Each run below is a few steps of one of 8 hidden systems, one row a step.
path 1, J_215, 8 rows:
[[  1  -7 -16  16 -21  -1   8  -1   4 -16   4  10 -16   2  -3 -11   3  12]
 [ -3 -11 -19   8 -22  -3  -4   1   1   3  -2   1  -1   2   5 -31  -4  -2]
 [ -4  -6   3  -1 -33  -1   0   6   2   8  -8  -2  22  -2   4 -14   7   1]
 [  0  13   8  -6 -30  -3  -2   6 -11 -10 -11  -4   7  13   9   1   8  -4]
 [ -8  17   4  11  -5  -1  -3  11  -6 -11 -17  -4   9  14  12  -3 -13 -18]
 [-11   8   9  11   3  10  10  -3   9  -7 -19  -5  11  -8  14   4   0 -22]
 [ 12  13  21  -1   0   6  12 -12  10  -4 -14  -1 -13 -11  14   0  -1 -11]
 [ 13  13  18  11   5  -6   2  -1  14 -16  -8  -2 -12 -13  -3 -10 -15   8]]
path 2, J_397 (8 x 18):
[[ -7  -2  14   3  -6  16  17  -6  18  10  -2  -4  -3 -21   4  -5  16  -3]
 [ 21   6   9 -18  -2 -12 -10 -12   0  -1   2 -10 -18  -8   1 -16   3   9]
 [ 11  -8  -5  12  12 -13  -7   4   6  -7   3   9   7  -5 -14  -1 -24  16]
 [ -4 -17 -26   9  -6   3  11 -11   0 -12   1  12   1   0   1  15  11  -2]
 [ -2   0 -10  -3  -8   8   3   2 -10  15   6   7 -23  20  12 -10  -2 -11]
 [-15   2   8   8 -14   3  -3  21   6  12   3  -7  10  -1  -8 -23   0   7]
 [  3  -2  -2 -16 -13 -14 -13  -6  -6  -6  -8 -13  25  -4   1   1  12   1]
 [ 16   7  10  -6   5  -5  -3   4 -11   1  -5  12   8  16   2  24 -17  -2]]
path 3, J_215:
[[ 22  -5   1 -12  -1  -9   0 -11  -4  -8   8   8  -9  -3  -8  18   6  19]
 [  3  -6 -18  11   6  -6  -4   9  -6  -3  13  14 -12  15 -11   0 -16  12]
 [-20 -20 -26   9   1   7   3   2   3   9  11   1   5  -3  -6  -8  11   0]
 [  2 -10  -2 -22 -15   5  -1  -5  -6  27   8  -2  -1   3   7  -8  16  -2]
 [ -2  13  17 -12  -9  -5 -12  20 -10  10   5  -7   8  13  -8  -3   0  11]
 [-15   9  -8  -2  10  -7 -11   6 -12 -16  -4 -13  16   9  -2  15   7  -7]
 [ -1  -2  -5  -4  17   7   3  -8  -6  10  -7   7   6   8  14  18  -8 -24]
 [ -5   9  22   3  14  18  14   6  10  16   5   3 -11  -4  -1  10   2  -3]]
path 4, J_350:
[[ -6   7   1  -2  -2  -2  -6  20 -12   2  17   1  -7  17 -15   7   4  17]
 [-24   2 -19   4   0  -3  -8   4  -7 -13  -3 -16  10   5   1  -5  13 -10]
 [ -3 -10  -6 -13   7   7  -1  -7  -6  25  -4   2  15   4  13   6  -1 -21]
 [ -1  10  27 -12   2  10   6   8   0  16   8  -2   0   0  -6  18  13   6]
 [ -5  20   7  -3  18  -6  -8  -2  -1 -21  -3 -20 -10  -4  -2   3   9  -3]
 [  0  -8  -8   8  29  -3  -3  -8   7   1  -8   1  13 -10   2   4 -17 -13]
 [  7 -14   3   0   5  10  17  -9  10   9   9  14  -2 -13  -6  21   9   9]
 [  4   6  -4  -3   9  -1   0  -3  -1  -7  16  -3 -36   3  -7  -3   9  12]]
path 5, J_508 (8 x 18):
[[-22  10   9   2 -10  12   6  17  -6   3   2  -5   8  11  -1  11  17  -4]
 [ -6  15  10 -13  11   4  -4  -4  -7   6 -10 -15   0   5  15   4   7 -24]
 [  3  12  25   3  19   0  -2   6   9   4 -10  -5  15 -10  -2   7 -16  -4]
 [  9   8  13   2   8  -1   9 -10   8 -21  -5   0  -4 -13  -4  23   9   7]
 [ 15   2 -10   3  21  -6  -1 -11  -3 -13   1   8 -23   5   2   8 -15  -2]
 [ -5 -12 -12  21  14   5   7   2  14   0   9   9 -12  -9 -10  -9  -9   8]
 [  4 -19 -15  -9  -5   2   5 -16   5   9  12   0 -14 -13  -2  -9  19   9]
 [  9 -10 -10 -14  -5 -13 -17   5  -9  16  13   0   0   8  -8 -16  -6  14]]
path 6, J_500, 8 rows:
[[ -9   5  17 -13  -4   8   0   5  -3  18  -6  -9  22   1   6  10  11 -11]
 [  6  21  24 -12  -4  -4  -2   1  -3 -13  -3 -13  -6  -2  -2  11  15   7]
 [  6  15   8   3  28 -10  -9  -1   0 -15  -7  -6  -4   0  -2   8 -17  -4]
 [ -5  -9  -3  11  21   6  10 -10  12  -5  -7   4  14 -16  -1  18  -1  -7]
 [ 11  -8   2  -3   3  10  17 -17  10   3   8   9 -22 -13   1  10  13   5]
 [  6  -4  -1   3  14  -1  -2   4   8  12  16   4 -22  -4 -12 -15 -10  16]
 [ -6 -21 -25   2   4  -9 -11  -1   2   4   9  -3  12  -7 -11 -12   1   9]
 [  5 -17 -17 -15 -15  -1  -1  -6 -14  14   8  11   6  13   3  11   9   2]]
path 7, J_101, 8 rows:
[[-10  -6 -19  22  -6  -9  -4   6   5 -22  -5  -1  10  -3  -7 -13  -7   5]
 [  5 -12 -21  -1 -25  -1   4  -9  -8   0  -5  11   1  11  14  -5   1 -10]
 [ -4   6  12   6 -19   4  -1  20  -3  15  -6   5  11  13   4 -13 -15  -4]
 [-10  17   6   4 -17  -6  -5   7  -2 -24 -12 -16   7   2   3  -6  10  -3]
 [ 18   6   3 -12  -3  -9  -5 -14  -8  -6 -17   2   5   7  17   8 -10 -15]
 [  3   8  21  16   1   7  12   7  10  -2 -13  11  12  -3   2  12 -16  -3]
 [  3  14   9  10  -8   5  12  -7   9 -21  -5  -3 -26  -7   5  -4   9  -1]
 [ 18  -1   2  -1   9  -7  -6 -12   8   4  -9   0 -11  -9   9 -22 -20  -7]]
path 8, J_500 (8 x 18):
[[ -3  -7 -10  14  -9   4  15  -4   8 -18   7   7 -14  -8  -9   7  16  14]
 [  7  -6 -16   1   9   1  -2  -7  -3  10   7   7 -28   7   7 -17 -12  -7]
 [-12 -16  -4   4  -5   5  -2  11   8  25   5   1  20  -6  -6 -16  -3   3]
 [  5  -5  -8 -15 -28  -8  -5  -5  -9  -6   3  -5   1   3   0  -3  21  10]
 [  7  12   3  -5  -2  -6 -11  13 -17   5   1   7  -4  27   2   3 -18  -2]
 [-27   7  -1  14   1   5   1  15   0  -7  -7  -9  21   3   0   3   5 -11]
 [  5   9   6 -15  -5   3   5 -18  -2  -4 -12 -10  -7  -4  18   5  16 -18]
 [ 12  15  32  -1   9   2   1   7   8  10  -4   2  -2  -4  -2   2 -16   4]]
path 9, J_406:
[[ -8  -1   8  -5  -2   0  -3  -4  12   6  -6 -20  12 -21   2 -19  14  -4]
 [ 26  -2  11 -21   2 -11  -7 -13  -4   4  -5   3   9  -4   3  14  -5   4]
 [  1  11   9  17   4  -4   1  16   0 -15  -1  11   4   9 -11  16 -17  11]
 [-14   3 -17  16  -1   6   9  -7   3 -23  -4  -4 -15  -1   7   0  12 -11]
 [  5 -11  -6  -4   6  10   6 -10   3  25   1   7 -12  -1  14 -13  -7 -16]
 [  4  -4  18  -2 -10   1   1   8  13  16   7  -1   7 -14 -13 -13   2  19]
 [ 15   1  -7 -12  -9 -20 -13  -7  -8 -21   1  -5  -1   1  -7   3   7  16]
 [ -4  -4 -19  11   4  -4  -5   8 -12  -4  -3  13  10  21   2   9 -19  -9]]
path 10, J_396 (8 x 18):
[[  7 -12  -7  12  12  10  15  -7  10   5   7  19 -19  -4  -1   5  -9   3]
 [ -7 -10  -5   9 -10  11  10   4  10  12  14   5 -18  -6  -5 -19   8  10]
 [  4 -11 -11  -7 -16  -6 -11   2  -3  17   5  -1  -2   4   2 -31  -5   3]
 [  2 -11 -10  -3 -14 -10 -11  11 -10   9   1   9  25  12  -5   0 -11   7]
 [-10   1 -11  -2 -16   0   0   8 -17  -8   1   4  10  21   1  19  11  -2]
 [-16  18   4  -1   5   8   1   9 -11   1  -6  -7  -2  18  12   8   2 -22]
 [-12  14  23  -2   8   7   1   5   7   5 -11 -16  15 -10   4   2   6 -12]
 [ 16  11  21 -16   2  -8  -3 -13   5  -9  -9 -13   3 -16   2   6   8   3]]
path 11, J_508, 8 rows:
[[-13 -14 -17  18  -1   4   4  -2  15  -1   0  -2  -1 -13  -1 -25  -1  -3]
 [ 14 -19  -4 -15 -18   0   3 -14   3  18   2   6   5  -9   5  -8   8   4]
 [ 10   5   6  -8 -22 -11 -11  14 -11   3   6   3   1  15  -7  -9  -5  17]
 [-20   5 -14  10 -16  -3  -5  10  -8 -18  -6  -9  11  11   2  -5   9  -6]
 [ -6  -5  -4  -2  -4  10   6  -4  -4  15 -13   5  15   8  18   6  -3 -26]
 [  4  14  33  -2  -7  11   9  11   6  16  -4   2   0   0   3   1  -4   0]
 [  4  21  16  -3  -1  -8  -4  -4   3 -23 -11 -18  -9  -8   3  -4   8   0]
 [ 11  -2  -8   8  13 -12  -5 -11   4 -16 -17   3  10  -5   6   2 -21 -10]]
path 12, J_406, 8 rows:
[[  9  -2   3  -5 -14 -17 -16   8   0   2   2  -5  11  -2 -10 -21  -8  18]
 [  2  -5 -14  -1 -16 -13  -8   0 -11 -17  -7   2  23   8  -1  12   1   3]
 [ -8   7  -3   4 -11  10   8   8 -13   1  -5  10   1  24  11  16  -1 -15]
 [-16  16  14   5  -6  13   6  10   3   8  -5 -11  -9   2  10 -15   7 -14]
 [  9   5  14 -13   1  -6  -8 -12   8   5 -12 -17   4 -17  10 -18   1  -9]
 [ 22   0  15  -3   1 -11  -3  -4   6  -3 -11   7  19  -8  -2  10 -19   6]
 [  5   7   3  18  -8  -1  11   3   2 -27  -5  12  -4   3  -4  18  -4   8]
 [ -4   2 -17  15  -2   6   9  -6   1 -12  -3   6 -26   8  11 -10  -4 -12]]
path 13, J_397 (8 x 18):
[[  6   6  13  -8  -7  13  10  -6   2  20  -4   3 -18   2  16  -9   2 -14]
 [  5  10  20   4  -9  -5  -3   9  13  -1   0  -9  -4 -12  -9 -23  -4  16]
 [ 12  -7 -11  -2   2 -20 -11 -13   2 -21  -9  -6  15 -12  -3  -1  -3   5]
 [ 14 -11 -12   4   3   2   8  -8  -5   2  -3  23   0  10   7  19 -16  -6]
 [-11   3  -2  18 -16  15  18   8   4  -2   5  10 -20   7   2  -3   7   0]
 [ -9   5  -6  -2 -10  -4 -10   2   0   1  -5 -18  -5  -1   7 -33   4  -9]
 [ 11  -9   7  -8  -6  -9 -10   2   2  16  -8   1  29  -6   0  -8 -15   2]
 [ 13   0   8  -2 -19  -3   8  -1  -4 -14  -2  12   9   3  -4  25   6  13]]
path 14, J_101, 8 rows:
[[ 23   8  12  -3   0 -12  -8  -4  -1  -2 -15   5   5   3   8  -3 -27  -5]
 [  0   4   6  24  -6   1  12   3  13 -22 -13   8   9  -9  -1   7 -10   3]
 [ 12   3  -5   5 -15   3  11 -13   2 -11  -6   8 -26   2  13 -10  -2  -5]
 [  6   0   6  10  -2  -2  -3   4  11   9  -9   2   2  -6   5 -29 -25  -4]
 [  1  -5  -2  10 -25  -8   2  -2  10 -19  -9  -3  13 -14  -3 -13   7  10]
 [ 22  -2  -6  -4 -22 -11  -3  -5 -10  -5  -4  13  -6  14   7  -5 -13   4]
 [ -7   5  -1  24  -6  -2  -1  17   2  -8 -10   7  11  10   0  -9 -25  -4]
 [ -8   3  -9   9 -23   3   8  -6   1 -18 -14  -4  -1   1  14  -8  11 -13]]
path 15, J_396 (8 x 18):
[[  5 -15  -2  -6  11   1   0   3  -2  19  13  13  14   1 -12  20  -4  12]
 [ -9   1  -9  -7  -3   3  -1   5 -11  -3  19  -4 -17  10 -10   9  23  12]
 [-12   4 -12  -5  22  -1 -14   5  -8  11   4 -12  -8  10   3 -13  -6 -15]
 [-10 -10   4  -9  13   2  -5   3   4  20   3  -6  28 -10  -8   9   6   0]
 [  9   4   6 -24   0  -5  -5  -7 -11   0  10  -6  -7   2  -5  18  20  11]
 [ -3  13  -2   1  29  -7 -12   7  -6  -7   7  -7 -14   9  -8   3 -11   1]
 [-17 -11 -13   5  24   4   1  -5   9   2   4  -9  10 -16  -5   5  11  -5]
 [ 12  -8   3 -23   9   5   3 -16  -2  21  10   1 -13  -6   3   9  14   1]]
path 16, J_350 (8 x 18):
[[ 14 -12 -18   3  -3   1  10 -13  -2  -6   7  19 -23   5   2   8  -2   6]
 [ -8  -4 -11  13  -5   5   2  13   2   8  14   7 -19   8  -8 -20  -5  10]
 [ -8 -11 -14  -5 -20  -7  -9   1   1   4   3 -11   9  -5  -2 -25  14   6]
 [ 11  -4  -4 -20 -13 -11 -15   1 -17  13  -1   2  15  16   5   0  -5  -1]
 [-10  12  11   2 -11   3   1  20 -11  -2  -1   3  15  19  -4  18   1   2]
 [-16  14   1   4  -4   8   6  -2  -3 -12 -13 -11   1   4  14   5  14 -21]
 [  1   6  15  -3  14  10   4  -5   7  19 -11  -3   1  -6  15  -5 -10 -22]
 [ 11   7  30  -4   5   2   6  -2  15   3  -2  -3   3 -20  -7   6   2  12]]

Which system made each of these runs?
path 17 (2 x 18):
[[ -7   3  -5 -10   7 -12 -14  -1  -2 -12   7 -21   0  -8 -12  -4  20  12]
 [  5  -8 -10 -11  27  -8 -13  -4  -9  11   4   3  11   6  -2  13 -13  -5]]
	J_397
path 18, 2 rows:
[[  1   0   7  16  -3   2   9  -3  21  -7  -3  -2 -11 -21  -3 -21  -2   7]
 [ 19 -15  -9   1 -14  -8   0 -15   9   1  -4   7  -4 -12   5 -20  -9   5]]
	J_396
path 19, 2 rows:
[[-13  -3  -3   3  27   9   3   7   3  11  18   0  -9  -2 -14  10   6   7]
 [ -9  -7  -9 -14  12   3  -5  -6   1  14  15 -14 -12  -8  -4 -10  21   2]]
	J_396
path 20 (2 x 18):
[[  6   9   9   9   0  -5   1  14  -6 -11   1  14   4  15 -10  22 -15  12]
 [-21   6 -14  15  -2   6   7   0   1 -23  -3  -8  -9   0   3   0  17  -9]]
	J_396
path 21, 2 rows:
[[-14  -2 -15   3  -3  -6  -5  -2  -5 -18 -11  -9  24   0   3  11  10  -9]
 [  2  -4  -3  -8   7  12   9  -8  -7  18  -3  11  -1  11  16  17  -2 -21]]
	J_350
path 22 (2 x 18):
[[  9  15   5 -13  17 -12 -17  -2  -8  -1  -2 -13 -14   6   4 -11  -9  -6]
 [ -8  -6  -1  13  15  -4  -4   4  10  -1 -10  -2  30 -13  -4   2 -14  -5]]
	J_406
path 23 (2 x 18):
[[  5 -18 -14 -10   7 -10 -12 -13   5  10   0  -7  12 -16  -2 -16   0   1]
 [ 15 -10   8 -12 -18  -3   3   1  -4  11   5  13  14   2  -7  16   3  17]]
	J_215
path 24:
[[ -9  -5 -14 -11 -15   3   1 -12  -7   0  -6  -9   4   1  15  -2  22 -16]
 [ 11  10  19 -10  -3   0  -6  11  -7  23   0   5  -1  13   4  -6 -18  -2]]
	J_397
path 25 (2 x 18):
[[ -4   7  16  -9  12  12   0   9  -2  30   6  -1  -6   8   4  -2  -5  -9]
 [ -6  10  18  -4   8  -5  -7   4  10  -4   0 -21   8 -19 -11  -7  12  10]]
	J_406
path 26:
[[ 13 -11  -9   5   8  -2   7  -6   4  -7  13  17 -15  -4 -13  13  -3  19]
 [ -8 -15 -26  11  12   5   3   2   1   6  16  10 -16   4  -8  -5  -3   5]]
	J_500
path 27 (2 x 18):
[[ 15   5  21  12 -11   2   9   5  12   0 -10  13   0  -4   2  -5 -20   5]
 [  8   9   2   7 -19  -3   7  -8   6 -26  -7  -2 -19  -6   5  -8   8   5]]
	J_508
path 28, 2 rows:
[[  1   2  -1   0  25   2  -6   6  -4  19   6   5 -12  11   1  -5 -22  -8]
 [-15  -3   8   9   6   7   7   5  16   1   7 -10   3 -20 -13  -4  16  11]]
	J_508
path 29, 2 rows:
[[ 23  -6  -4  -5   0 -21 -13  -8  -2 -10  -7   5  12  -4  -4   1 -18   9]
 [  1  -8 -11  22  -7   2  11   5   2 -13  -1  22   5   7  -4  15 -13   6]]
	J_101
path 30:
[[  2 -14   5 -12 -15   5   3   4   2  25  14   5   6  -4  -9  -3  13  16]
 [  5   5  -7 -13 -11 -13 -17   8 -17  -1  10  -4  -9  18  -5  -9   1  12]]
	J_396
path 31:
[[ -7  -3  -6  21  -3   7  13  -7  15  -9 -12   2  -4 -11  11 -15  -5 -14]
 [ 15  -8   5   1 -17   3   9 -12  13   9  -7   6  -7 -13  10 -20  -6  -2]]
	J_500
path 32, 2 rows:
[[  7   5  21 -13  -7   2   5 -12  11   4  -7 -13   0 -21   6  -6  17  -1]
 [ 23  12  14  -8  15 -14 -12  -4  -2  -5  -5  -2  -6   0  -1   1 -21   4]]
	J_350
path 33, 2 rows:
[[-18 -13 -13  11   0   5   7  -2  13  -5   4  -6   8 -18  -7  -5  19   5]
 [ 15 -11 -13 -23   5  -4  -7 -18  -9  15   7   0 -13   2   7  -3   5  -4]]
	J_350
path 34 (2 x 18):
[[  3 -16  -9 -10  -4 -14 -11  -3   0   1   6  -5  22 -11 -13   0   9  17]
 [  1  -7 -14  -8  -9  -5  -5   6 -18   1   8  10  11  19  -6  21   4   8]]
	J_508
path 35:
[[ -8  -3  -4  -9   2   7   7  -3  -8  -2  11   1  -1   3  -6  29  26   5]
 [ -3  11   3 -11  22   6  -3   2  -8   9  13  -6 -26  10  -1   6   6  -3]]
	J_500
path 36:
[[ 12   4  10   3  28  -5  -6  -1   9   5   0   1  -7  -9  -4  -6 -24   2]
 [ -3 -18 -10  11   6  -3   4  -6  14  -8   2   3  16 -20 -12   7   4  11]]
	J_500
path 37 (2 x 18):
[[-14  -7 -22   0  -7   1   3  -4  -8 -15   7  -3  -1   3  -4  13  26   3]
 [  4  -6 -11 -10   0   2  -6   0 -11  23   1   6  -6  17  13 -11 -13 -15]]
	J_215
path 38 (2 x 18):
[[  9  -3  10  -4 -26  -7  -3   5   6   1   4  -3   0  -9  -9 -19   7  22]
 [ 12  -4 -20   0  -9 -19 -14  -2 -11 -14  -4   4   1  12   2 -11 -15   3]]
	J_396
path 39:
[[-17  14  14   7   4  18  13  12   0   5   3   0  -9   8   2  14  10  -8]
 [ -7  13   8  -5  15   1  -4  -6   7  -3  -2 -23 -14 -13   4 -15  12  -9]]
	J_500
path 40:
[[  4  21  23  11  -3  -6  -1  14   5 -19  -7  -3   0  -1  -8   1  -9  12]
 [  9   5 -12   6   8  -9   0 -17   0 -28 -11  -1 -13  -3   9   3  -5  -9]]
	J_101
path 41:
[[ -7  -5  -4  -8  -6  -7  -9  -7   7   0  -7 -20  16 -17   2 -18  14  -3]
 [ 22  -4   4 -21   5  -9  -9  -8 -11  13  -3   7  11   7   4  14 -12  -1]]
	J_350
path 42, 2 rows:
[[ -8  -2  -6  27  14   0   1   9  12  -8  -3   6   3  -4  -6  -9 -23   0]
 [  5 -20 -13   2 -16   3  13 -17  11  -1  -1   6   1 -16   3  -3  14   4]]
	J_350
path 43, 2 rows:
[[-14  10   6   8   9   0  -4  22  -7  -3   6   1  10  14 -13  17  -4   7]
 [-18   5  -6   0  16  11   8  -6  -3  -5   0  -8  -5   1   6  18  20 -16]]
	J_508
